One turn sends every row of this set to another row. A few are shown first. Where does it send the rows asked after them?
K52: [  9   3  15 -22   2 -13   5  23  -3 -27   5   1  10 -17  -8 -12  -3   4
  23  -6 -12 -13  27 -11 -19  27  15   0 -11   5  13  -3   1   7   2  -6
   9   7 -20   8  -5  10 -11]
K942: [ -4  28   0  -4   8 -11   9 -19  -5   5  30 -17  -5  -3  11 -22  26   8
  -6   2  -1   2 -15  -2  -6 -12  -6  -1  34 -17 -12  -2  -8  12  -4   1
  15 -17   4   7   7   5   1]
K375: [  6   6 -11  -1  -3  -2  19   3   7  21   6  13  -5   6  -4  20 -24 -18
 -12   3   6  -2  17  13   2  -2  28   3 -20  18  -1  -5 -11  -2   5 -10
  11  17  10  11 -16 -17 -14]
K446: [ -3  14  13  -2  10  -2   4 -23  -5  -6  25  -1 -10  -3  13 -30  29   6
 -16   1   7   6 -22  -2 -12  -1   1   6  21 -21  -9  -4  -3   0  10   3
  10 -13   2  -1  -8  15   8]
K476: [  3 -11  -2  16  -5   6 -16 -15  13   1  -5  -8  12   3  -2  -6  -3   0
   2   1 -15  28   3 -12  13 -15 -10   5  -9  16 -19 -24  30   2  -5   0
 -23  18  -8 -12  -2 -10   6]
K275: [  2  -4 -14  11   9   3 -12  -7   9 -12 -19  -4  23   2   2 -16   7   1
   3   0 -11  14   1  -1  10  -8 -16   6 -15   0 -16 -13  29   1  -6  -3
 -29  20  -2  -3  19 -15   0]
K121: [ 13  -5  15 -22   0  -3   7  32  -6 -20  -4  -4   9 -21  -8 -16   3  14
  22  -8 -10  -8  11 -16 -15  14  -1  13   1  17  25   2   1   8  -6   2
  14   9 -13   2   4   9 -12]
K672: [ -1   7 -11   0   0  -1  14   5   3  26  10  17   4   8  -6  21 -27 -20
 -10   9  -4  -7  14  10  -4   4  26   5 -19  15  -2  -2 -13   3   8  -2
  16  14  11   9 -14 -13 -13]
K117: [-11  20  10   0  10  -3   3 -16   2   6  37 -13  -1 -10   7 -23  33   7
 -18   6   9   3 -15   2  -5 -14  -3   2  17 -19 -10  -2  -7   4  13  -6
  13 -16   3   7  -9  10   1]
K487: [  8  -6   8 -25  -4 -23   0  17  -7 -21   1  -1   8 -21   0  -7  -3  10
  21  -2 -19  -1  15 -23 -11  31   2   4 -14   5  20  -2   5  10  -2  -4
  16   5 -17  11  -7   8  -7]
K857: [ -6  -4  15 -18  -7 -17   2  27  -4 -32   0 -21  21 -16  -4 -10   7   7
  24  -2 -13  -1   9 -17 -19  23   3   1   9   9  18 -10  -5  10  -2  -7
   5  10  -3  12   3  12   3]
K813: [ 14  -3 -11   8   0  -3 -16   1  11   1  -8 -20   5  -2  -1 -12   2   1
  -9  -9 -19  14   3  -6   4 -10 -12   6  -2   3 -14 -25  38  13 -14  -3
 -25  23   1 -12  10 -24   5]
K298: [  6  19   2   2   3  -9   3 -23 -10   3  14 -12   2 -10   2 -24  26  12
 -21   7  -3   9 -18   3 -17  -7  -3   9  16 -11 -18  -4  -7   9   6 -14
  18 -15  -1   4  18  23   9]
K129: [-10   1 -15  10 -12  14  15   8  25  17  23  15 -17   1  -2   7  -8 -26
 -15  13  15 -11   4  -1  -1 -12   6 -12   7   6   2 -12 -22  22  -9  -6
   7  18   1 -16 -14  -4 -14]
K122: [  3 -13 -15  16  -8   1 -23  -5  10  -1  -1  -1  12  -4  -2 -12  -9  -6
   0  -5  -7  28  11   2   9 -18  -9   2 -13   8 -19 -22  32  14  -1  -7
 -15  27  -1 -12   7 -15   4]
K989: [ -9   5 -15  12 -12  14  12  10  28  19  23  16  -8   3   1  15  -8 -25
 -14  12   6  -9   9   1  -4  -5   5  -7   4   8  -1 -19 -26  19  -4   5
   8  21   5 -16 -13  -7 -12]
K666: [  6   2 -10 -11   8 -26   5  24  13   9  23  15   0  11  -5  21  -4 -25
 -17  11   9 -28   2  17  -1   3  10 -12   0  -5   2  -2  -6   8  -2   1
   3   0   1  -4 -26 -11  -7]
K18: [  4   0  14 -19   3 -23   8  21  -7 -22   5 -11   9  -8  -8  -3  -3   5
  36 -11 -22 -17  16  -7 -10  22   9   0  -9   6  20  -5   1  -1  -4  -1
   8   6  -9   1  12  16  -8]
K183: [ -2 -10 -24  14  -5   0 -11  -6   9  -3  -5  -3   8   2  -8 -14  -2   7
   1 -12 -11  21   2   5  17 -19  -2  16  -6  15 -16 -14  26   8 -10   9
 -14  26  -2 -10  20 -16   7]
K901: [  1  17  19  -5   6  -9   7 -21 -13  18  19 -18  -3  -7   9 -18  22  11
 -14  -1  13   6 -11   0  -9 -11   2  13  18 -24   0   5   0   2   3  -4
   0 -15  10   3   9  18   8]
K299: [ -3   7 -14  -7   8 -21   6  21  11  12  26  17   2  16  -7  17  -5 -26
 -23  15   7 -21   3  18  -6   7   6 -15  -3  -8   3  -2 -13  10  -3  11
   1   3   5  -7 -22  -9  -8]

K813 moves to K121
K487 moves to K446
K299 moves to K989
Now these:
K122 moves to K52
K129 moves to K375
K275 moves to K857
K18 moves to K942

